Turns in one plane each, and the order they were made in; the first pair answered:
turn Q_32:
[-21  17  12  20  10  34   8  -5 -30  15] |-> [-38  -1  17  12   7  16  14 -16 -27  18]
[-12   5  -4   6  -2 -11   5 -27 -30   8] |-> [  0  10 -10   9  -3  -2   1 -24 -33   8]
[ 45  29 -14  24   7  16  -3  10 -25  -7] |-> [ 3 35 30 35  6 11 24 20 -8 -8]
[-1  0  2  7 -3  0  4  3  6  2] |-> [-4 -5  1  2 -3 -3  3  0  5  4]
turn Q_39:
[  8 -30 -13 -17   1 -11  -9  -7  -3  -4] |-> [  1 -30   4 -16   1 -15   2   5  14  -9]
[ -9 -24 -20 -15   2   0 -22 -11   7   4] |-> [-21 -21  12  -8   1 -19   5   3  21  -5]
[-42  -5   3   5  -5   8  -4 -23 -11  16] |-> [-41 -11  -2  -1  -6  20 -17 -12   9  17]
[  0  -6  16   7   8 -22  15  -2 -27  16] |-> [ 14 -17 -19  -6   8  12 -27   0  -6  19]
turn Q_841:
[  0   4  11   8   3 -24  17 -11 -17  -2] |-> [18 24 -3 12  2 16 -6 10 -1 -4]
[  6  20   0  27 -18  -7  27   3  16   5] |-> [ -1  10 -10  17 -18  12   9   8  35   9]
[ -3  -4   6 -17  -1  -6   0  -6  16  -2] |-> [  5   7  13 -10  -1 -12  12  -5   5  -4]
Then:
Each pair is 2 to 4 turns apart.
[ 41 -44 -11 -16  -4 -39 -14   8   2 -22] |-> [ 40 -39  -8 -13  -4 -47  -8   1 -12 -20] => Q_39 Q_39
[-38   5  10   2  -3  12   3  -6  22  18] |-> [-30   4 -10  -2  -5  23 -13 -16  12  22] => Q_39 Q_39
[  1 -29 -22 -18  -1 -27   6 -27 -11   0] |-> [ 32 -18 -35 -16   1 -13  -7 -10  -2  -6] => Q_39 Q_841 Q_39
[ 16   1 -23  -7  -3  21 -21  -3 -16   6] |-> [-12 -23   8 -14  -8   0  -7  11  29  -1] => Q_841 Q_39
[-16 -12  24   1   4 -33   9   8  18 -13] |-> [-10  10  27   9   8  -6   3  26  28 -15] => Q_841 Q_39 Q_841 Q_39
[ -2 -15  16   3   1 -29  26   9  15  -9] |-> [ 31   8 -19   4   7  15 -11  19  10  -7] => Q_841 Q_39 Q_39
[-31   5  11   2  -7  -1 -16 -10 -16  19] |-> [-17   1   7   1  -7 -21 -10 -17 -28  16] => Q_39 Q_841 Q_39 Q_841
[ 21  29 -13  11  -6  13   2  -7 -36  12] |-> [  8  29 -16   9  -7  39 -13   5  -7  14] => Q_32 Q_39
[  4  26   9  24   3  16  -3  -7 -30   5] |-> [-25   8   6  11  -1  35 -22  -5   3  10] => Q_841 Q_32
[-35 -19   2   2  -2 -18  -3 -31  -8   9] |-> [ -7 -13  21   6  -1 -41  19  -1  10  -9] => Q_32 Q_39 Q_841
[ -3  -2  27  -1  10 -12  24  11  -2   3] |-> [ -9  -5  15  -4   9 -13  18 -11 -24   9] => Q_841 Q_39 Q_32 Q_32
[  9  28  -1  27  -5  20   5  -4 -50   3] |-> [ 18 -20 -38  -4 -10  23 -35 -10 -17   5] => Q_39 Q_841 Q_841 Q_39
[-23 -16   7  -6   1  -9  -4  -7   8   2] |-> [  6 -12  -6  -8   2   4 -18  11  21  -6] => Q_39 Q_32 Q_841 Q_39
[ 12 -36  -6 -10   0 -31   5 -35 -10   2] |-> [  8  11  37  18   4 -19  37  -4  -9  -6] => Q_841 Q_32 Q_32
[  4   1 -14  -3   3  14 -21 -10 -21  -2] |-> [-10 -14   7 -10  -1   9 -13  11  21  -8] => Q_841 Q_39
[ 17 -11 -10 -18   3  -1  -2  24  33  14] |-> [ 36  18 -11  -2   6  -6  13  11 -19  14] => Q_32 Q_841 Q_39 Q_841
[-40 -17   9  -5  -6 -21  14 -40 -24  23] |-> [  7  43   2  16   2  51 -10  18  -1  13] => Q_32 Q_32 Q_32 Q_39
[-35   2  11   5  -2   8   5 -11  -9  10] |-> [  8  27   8  15   2  15   6  17 -10  -3] => Q_32 Q_39 Q_841 Q_841
[  4 -41 -20  -2 -12  -3 -20  -8  14  13] |-> [ 18 -41 -15  -2 -12 -22  -6  -5   8   7] => Q_39 Q_32
[-25  21   1  10  -7  19  -6  -8   8  23] |-> [-20  28   9  16  -6   4  11 -10  -6  20] => Q_841 Q_841
[-29  11  14   4 -12 -20  15 -30 -31  13] |-> [-35   1  31  -3 -13  -6   8   8  36   2] => Q_39 Q_39
[ 16 -20  -8  -5  -4 -25   0 -14 -11  -7] |-> [ 19   6   7   7  -2  10  -3  24  21 -13] => Q_39 Q_32 Q_32
[ 34  -1  -9  -3  -3  -2 -12  37  24 -10] |-> [ 25  10 -10   0  -3  16 -18  37  23  -6] => Q_39 Q_841
[-37 -18  23  -4  -1 -25  23 -12   2  -2] |-> [ 23  30 -17   7   7  25  -8  -3 -31  -1] => Q_841 Q_39
[-29  -2  40   8 -12 -15  31 -10   3   4] |-> [-22 -19  33  -2 -13 -28  27 -15  10   2] => Q_39 Q_39 Q_841
[ -3  18  41  15   2 -37  42  20  -5  -8] |-> [ 32 -22 -14 -13  -2 -55  10 -14 -25  -5] => Q_32 Q_32
[ -5 -12   1  12   9  24 -15   8  32  11] |-> [-19  -8  24  22  11  -9  20 -13  -4  15] => Q_32 Q_39
[ 17 -22 -18 -24   0 -19   4 -19  -1  17] |-> [ 36  21   0  -2   7  -4  21   6 -13  10] => Q_841 Q_32
[-30  22 -16   9   3  61 -33 -16 -12  21] |-> [  5  28  26  25   5 -28  42 -11 -50  -3] => Q_39 Q_841 Q_32 Q_841
[-31  28  47  12   0  15   5  28  33  -2] |-> [-10 -46 -21 -30  -7 -29 -29 -28  12   4] => Q_32 Q_32
[ 13   9  -9   5  -1   7 -12  10   2  -7] |-> [ -4  10  -7   6  -3  16 -18   4   2   0] => Q_32 Q_39 Q_841
[  2  21   0   8  -4   7   8 -11 -24   0] |-> [-9 -9 12 -5 -8 -6  8  6 24 -8] => Q_39 Q_841 Q_32 Q_39
[-15 -18  16   1  -4 -20   5 -17  16   2] |-> [ 15 -21 -17  -7  -2 -10 -20 -23   5   1] => Q_32 Q_32 Q_841
[  2  14 -19  -5  -3   4 -16 -18 -10  16] |-> [-15   0  16  -6  -5 -20   8  -1  21   8] => Q_39 Q_841
[ -5  -5 -11  -9   9  34 -42 -13 -10  -2] |-> [-27 -33  21 -16   5 -13  -9  -6  19 -11] => Q_39 Q_32
[-29 -17   4 -15   1  14  -1   3  19  -8] |-> [ -3  25  10   7   7  16  17   5 -24 -12] => Q_39 Q_841
[ 26   1  21 -16  -4 -37  33   0  15 -19] |-> [ 46  -7 -19 -27  -5 -25   3 -19  -6 -13] => Q_32 Q_39
[-30  -7  26 -19  -1 -24  21  14  30  -7] |-> [ 14  19 -25 -13   5  -2  -3 -21 -46   6] => Q_39 Q_32
[ -5   5  18  12   0 -26  27  -8 -19  -4] |-> [ -8  19 -10  14   1  13   0 -21 -33   8] => Q_841 Q_32 Q_39
[-59  -4  33  -1  -3  -2  15   7  19   2] |-> [-55 -32   2 -16  -6 -11  -5 -22   6   9] => Q_39 Q_841 Q_39 Q_841
[  0 -10 -39 -16  -4  37 -37   3  10   5] |-> [ -6 -30  14 -16  -7 -37  22  18  28 -15] => Q_841 Q_32 Q_39 Q_841
[-22  10 -17   2   5  30 -14 -23 -26  19] |-> [-17 -25 -19 -13   1 -13  -5 -34 -23  15] => Q_39 Q_32 Q_39 Q_32
[ 49   1 -14  -9   5 -28  18  32  23  -4] |-> [ 37   1 -12 -13   3  -7   6  40  47  -1] => Q_841 Q_32
[-11   6 -18   1   2  18 -12 -30 -30  10] |-> [-37  -5  27   3   0  -9  20 -12   6   0] => Q_32 Q_841 Q_39 Q_841
[ 27  12  -6  -2   8  -5  -1 -25 -44   3] |-> [-39   1  22  -5   2  26  -8  -6  19   9] => Q_32 Q_841 Q_32 Q_32
[ -2  -8   8   2  -6 -16  30  24   4   3] |-> [ 10  11  -8   7  -2  -5  22  11 -28   9] => Q_841 Q_39
[34  7  4 12 -3 18  8 -9 -6  0] |-> [  7 -23   9   2  -6  -9  16 -27  -2   4] => Q_32 Q_32 Q_32
[-4 29 16 26  6  9 18 10 17  2] |-> [ -9 -25 -13  -1  -1 -30   7 -30  10   9] => Q_32 Q_32
[ 20  20 -22  -6   3   6 -19   6 -17  -4] |-> [-26  27  12   4   1  17  -4  16   6   1] => Q_32 Q_39 Q_32 Q_841
[ 45  40 -26   4  -3   9 -14  10 -22 -11] |-> [ 19  56 -10  15  -3  22  -4   3 -33  -3] => Q_32 Q_39
[ -3  -5 -20  10   0  -6  -7 -34 -31 -14] |-> [ -6  17   4  19   1  31 -11  12  20 -22] => Q_32 Q_39 Q_39 Q_841
[-22  31  29  16   6   6   6  -3  -2  -7] |-> [-19   9  24   2   4   9  -9  10  34 -13] => Q_32 Q_39 Q_32 Q_39
[ 26 -42 -44 -19  -3 -35 -21 -34 -25  -2] |-> [ 34   0  28  12   2 -58  40  19  -7 -25] => Q_841 Q_39 Q_39
[ -3  -5 -11 -11  23  15 -39 -10  15  17] |-> [-25   3  31   5  24 -23   6 -15  -2  12] => Q_32 Q_32 Q_32 Q_841
[  0   6 -13   3   7  26 -47   4  17   8] |-> [ 18  -5 -17   2   7 -28 -24 -28 -33   8] => Q_841 Q_32 Q_841
[-41   0  -6   5  -2  30  -1   3  -1  26] |-> [-8 23 -7 14  1 39  1 26  1 15] => Q_32 Q_841 Q_841 Q_39
[-58   0  37  13   0 -20  20 -12   9   8] |-> [-28  46   5  28   8  36  -8 -10 -24  14] => Q_39 Q_841 Q_841 Q_32
[-10  -2   5   3   3  -9   0   5  20   3] |-> [  4  15  -1  11   3  -8   5  -4 -13   6] => Q_841 Q_841 Q_39
[ -2   8 -19   1   4  33 -32   3  -3  11] |-> [-29   3  27   5   2   5   5  21  26   3] => Q_39 Q_841
[  4 -43  -9 -21  19 -10 -12 -22 -14 -10] |-> [ 25 -37 -10 -22  20   4 -20   3   9 -19] => Q_39 Q_32
[ 16 -14 -12 -10 -10  18 -32  34  66 -11] |-> [-10 -21   6 -10 -10   6 -19  32  73 -10] => Q_32 Q_32
[-22  14 -19  -4  15   6   3 -37 -29  18] |-> [ -5  43 -11  11  20  24   6 -12 -25  11] => Q_39 Q_39 Q_841 Q_39
[-18  -3  15  -3  -4 -20   5 -17 -13   9] |-> [-19 -10  18  -8  -5  -9  -3   4  23   3] => Q_39 Q_39
[  2 -15 -15  -8 -14  28 -15   8  24   2] |-> [ 37  -9 -22  -5 -11  -4   2  -4 -17  -3] => Q_39 Q_32 Q_32 Q_841
[-40 -29  31 -14   0   2  -3 -14  38  18] |-> [ 53  10 -22  -2   7  14 -20 -22 -33  13] => Q_32 Q_39 Q_841 Q_39
[ -9  31  25  16  11  40 -11  18  -5  -1] |-> [-23  17   9  11  10  20  -9 -22 -43  11] => Q_32 Q_39 Q_841
[11 28 10 16 -9 26 -4 21 13 -1] |-> [ -1  27  20  20 -10  -9  23  -3 -22   3] => Q_39 Q_841 Q_841 Q_841
[ 14  25  57  20   1  -3  24  25   9 -16] |-> [  4 -35   8 -18  -8  12 -31  10  53  -9] => Q_32 Q_39 Q_39
[ -7  -4  -1  -4  -1  20 -19  11  29   2] |-> [  8 -19 -19 -13  -2   4 -24  -1  15   1] => Q_841 Q_39 Q_39 Q_32
[ -4   9  11   7   5  19  -5  22  38 -12] |-> [-16  -3  23   2   1  -6  10  14  38 -13] => Q_39 Q_32 Q_39 Q_39
[-25 -49  -5 -11   0 -33  -5 -17  20   2] |-> [ 32 -21 -33  -2   6 -30 -11 -21 -28  -2] => Q_39 Q_32 Q_841
[-15  11 -23  -1  -4  41   0  -5 -12  14] |-> [-20 -13  -3  -5  -6 -17  35 -18 -24   6] => Q_841 Q_39 Q_32 Q_841
[-38  -3  18  -6   6  -4  -3 -17   6   6] |-> [-13  -1 -16 -11   5  11 -23 -29 -11   9] => Q_39 Q_32
[ 27   3  -3   0  -6 -34  13  -1 -19   0] |-> [31 19 -4  3 -4  8 -5 29 15 -1] => Q_39 Q_32
[ 19  14  14  10   0 -13  13   7 -16   1] |-> [  9 -12 -18  -8  -3  -2 -19 -15 -13  11] => Q_32 Q_39 Q_841
[ 11  33  18  24   8 -11  25   7 -34  -3] |-> [ 11  22  23  15   6  11   8  43  28 -12] => Q_39 Q_39
[-3  6 20 13  1 -2 13 13  3 -9] |-> [ 18  -8   1   1   2  -7  -1  14  12 -15] => Q_32 Q_32 Q_32 Q_39
[-44 -26 -19  -3   1  -4  16 -50 -26  24] |-> [-59 -27  20  -1   2 -14  37 -15  20  12] => Q_39 Q_39
[-13  -5  25  14   0 -25  22   9  -3 -11] |-> [ 30  14   2  18   5  -5   5  19 -16 -17] => Q_32 Q_841
[-7 12 12  9 15 30 -4 22 35 15] |-> [-15  30  20  21  18  25  12   4  -4  21] => Q_39 Q_841 Q_39
[ -3  11  -7  -3   7 -12  12 -29 -39   5] |-> [-24   3   7 -10   6  26  -9  12  36  -1] => Q_39 Q_32 Q_32
[-49  11   6  22 -10  39 -12 -41 -41  25] |-> [-47  22  12  27  -9  46  -9 -31 -37  23] => Q_32 Q_841 Q_841 Q_32
[  1   6  27  17   5  -4  37  13 -12  -9] |-> [-11   5  -1  10   4  49  -6  14   8   0] => Q_841 Q_39 Q_841
[ -9  11  18   3  -4  14   3  11  14 -12] |-> [-13  13   9   3  -3  25  -6   2   8  -6] => Q_39 Q_39 Q_32
[ 16   4  22  -4  -7   9 -20  17  33  -7] |-> [  0 -11  27  -3  -8 -33   5 -24 -13   0] => Q_32 Q_32 Q_39
[ 12  -3 -48  -5   3  10  -7 -24 -28   8] |-> [ 13  -6 -53  -9   2  18 -16 -16 -12   5] => Q_39 Q_39 Q_39
[-21 -21  21  -1  10  -4  -6   1  17   9] |-> [ -7 -26   4  -4  11 -17  -8 -19  -8  12] => Q_32 Q_39 Q_39
[ 32  -1 -16  -2   3  -1 -14   8   1  -5] |-> [ -9  -5  14   2   1 -30  18  -6 -12   0] => Q_32 Q_39 Q_32 Q_32
[ 14  24  32  23   8 -19  27  16 -21 -10] |-> [  4 -24 -34 -15   2  12 -39 -20 -11   8] => Q_39 Q_841
[-14  19   6  13  -3  30 -12  16  27  -3] |-> [ -2 -19 -31 -11  -8   7 -29 -15  14   1] => Q_32 Q_32 Q_32
[ 40  29 -12  13  -4  15 -11  19  11  -9] |-> [ -3  15  33  16  -7 -25  29  11  15  -7] => Q_39 Q_32
[-46 -10  19  -1  -4  21  -3  10  40   5] |-> [-8 35 33 23  3 17 23 27  7 -5] => Q_841 Q_841
[ -8 -10   4   9   7  10  -7   9  27  -2] |-> [15 16 -6 20  9 14 -5  4 -9  0] => Q_32 Q_39 Q_841 Q_39
[ 26  -5  -2  -2   5  -6   7  -4 -11  -2] |-> [ 21   3  -8   3   5  11  -1  -6 -16   1] => Q_32 Q_32 Q_39
[-18   2   3   2   9  12   7   7  11   9] |-> [ -8 -12 -18  -9   9   4  -3  -6   2  10] => Q_32 Q_32
[ -9 -37   6  -2  -7 -31  18 -11   7 -11] |-> [-14   5  31  21  -3  -8  34   9   5 -12] => Q_841 Q_39 Q_32 Q_32
[14 16 10 11  7 17 -3 21  2  4] |-> [  3   3 -10   2   5  14 -15 -11 -22  15] => Q_39 Q_32 Q_39
[ 22  16 -32  -9  12  -7 -10 -11 -35  -3] |-> [ 17  11 -30 -11  11 -15  -5 -15 -38  -3] => Q_841 Q_841 Q_841
[ 13  15  16   7  -5  21   8  20  11 -10] |-> [-10 -27  11 -12 -12 -15  10  -9  13  -4] => Q_32 Q_32
[-25 -11  12  -6  -3  -7  -6  -4  21  11] |-> [ -3  -5  10  -4  -2 -31   7 -13 -12   7] => Q_841 Q_32
[ -7 -12 -22 -14  -3  23 -25 -10   5  11] |-> [-20  11   5   2  -1  36 -12   9  15   9] => Q_32 Q_32
[ 29  -7   4   3   3  -3   7  21 -20  -8] |-> [ 12  10  13  12   3  15  10  21 -21  -5] => Q_32 Q_39 Q_32
[  4  -7  18  -2  10 -32  30   4 -15  -8] |-> [  5  13  -7   4  11   3   8 -11 -45   5] => Q_841 Q_32 Q_39
[ 38  10 -31   5  -3   1 -13   3 -31   1] |-> [ 6 26 26 22 -3 -9 27 29 -4 -7] => Q_39 Q_39 Q_841 Q_39
[  5  16 -15   1   0  19 -11   2 -15   5] |-> [ -9  -1   1  -4  -1 -16  10 -12 -23   4] => Q_39 Q_39 Q_32 Q_32
[  6  12  18  12   2 -45  46  -8 -37  -5] |-> [ 37 -18 -54 -21   0   9 -34   0   7   0] => Q_32 Q_39
[ 41   4  41   5   4 -10  29  31  44 -26] |-> [ 33 -42   7 -17  -2 -53  23 -31  -1 -12] => Q_841 Q_841 Q_32 Q_39
[-31 -21   9 -14 -24 -28   5 -26 -15  10] |-> [-14 -29 -22 -26 -24   1 -32 -19   6  10] => Q_841 Q_39 Q_841
[-18  -6 -18   5  -6  12 -16 -27  -1  10] |-> [-17 -18 -13   1 -10  -8  -8 -30  -3   5] => Q_39 Q_32 Q_39 Q_39
[-25 -22  23  -8  -7  -9  12   4  33   3] |-> [ 21   7 -19   1   1   3  -4 -23 -38  11] => Q_841 Q_39
[ 47  10  -6  -3  22  12 -11  48  22 -23] |-> [ 56  17 -30   2  24   8 -14  13 -33 -11] => Q_39 Q_39
[-26   6  20   8   4   9   6   8  11   2] |-> [-1 23  2 13  5 25 -7  7 -6  2] => Q_32 Q_841 Q_39 Q_32
[-18   1  10  -4  -2   9   5  -5  -6  -1] |-> [  1  -1  -4  -8  -3   1   1 -13 -22  -3] => Q_32 Q_32 Q_841
[-61 -17  -7  -6   1  35 -28 -24   9  26] |-> [-38 -40  17  -9   0 -50  21 -29  -9   8] => Q_32 Q_39 Q_841 Q_32
[-56   9  15   7  -2  30  -2  -5  11  18] |-> [-46  11  15   5  -2  37  -7  10  26  11] => Q_841 Q_39 Q_32 Q_39
[  9   6  17   3  -2 -24  19  15   8  -8] |-> [ 24  -9  -5  -8  -5 -31   7   3   0  -7] => Q_32 Q_32
[ 18   6  21  -4   8 -11  14  18   5 -13] |-> [ 19  17   5  -2   8  24 -10  18   3  -5] => Q_841 Q_39 Q_841
[  2  23   3  34  -4   1   8   8 -18 -10] |-> [  2  19   8  29  -6  10   1  24  12 -13] => Q_39 Q_39
[ -4  11  16   7  -4  19  -3  37  33 -12] |-> [ 30 -16 -36 -12  -6  -7 -22  -7 -13  -5] => Q_841 Q_32 Q_841 Q_39
[ -2  -4  26   4  -1 -43  37  -4 -10  -1] |-> [ 45  28   1  13   4 -10  17  14 -21  -7] => Q_32 Q_32 Q_32
[-13   9 -20   3   1  23 -28 -18 -26  22] |-> [-15 -32 -16 -18  -5  -2 -29  -4  23  11] => Q_39 Q_32 Q_32
[  8   6  19 -18  10 -25  28   2 -11   7] |-> [  5  -8  15 -28   8 -17  15  15  21   3] => Q_39 Q_39 Q_841
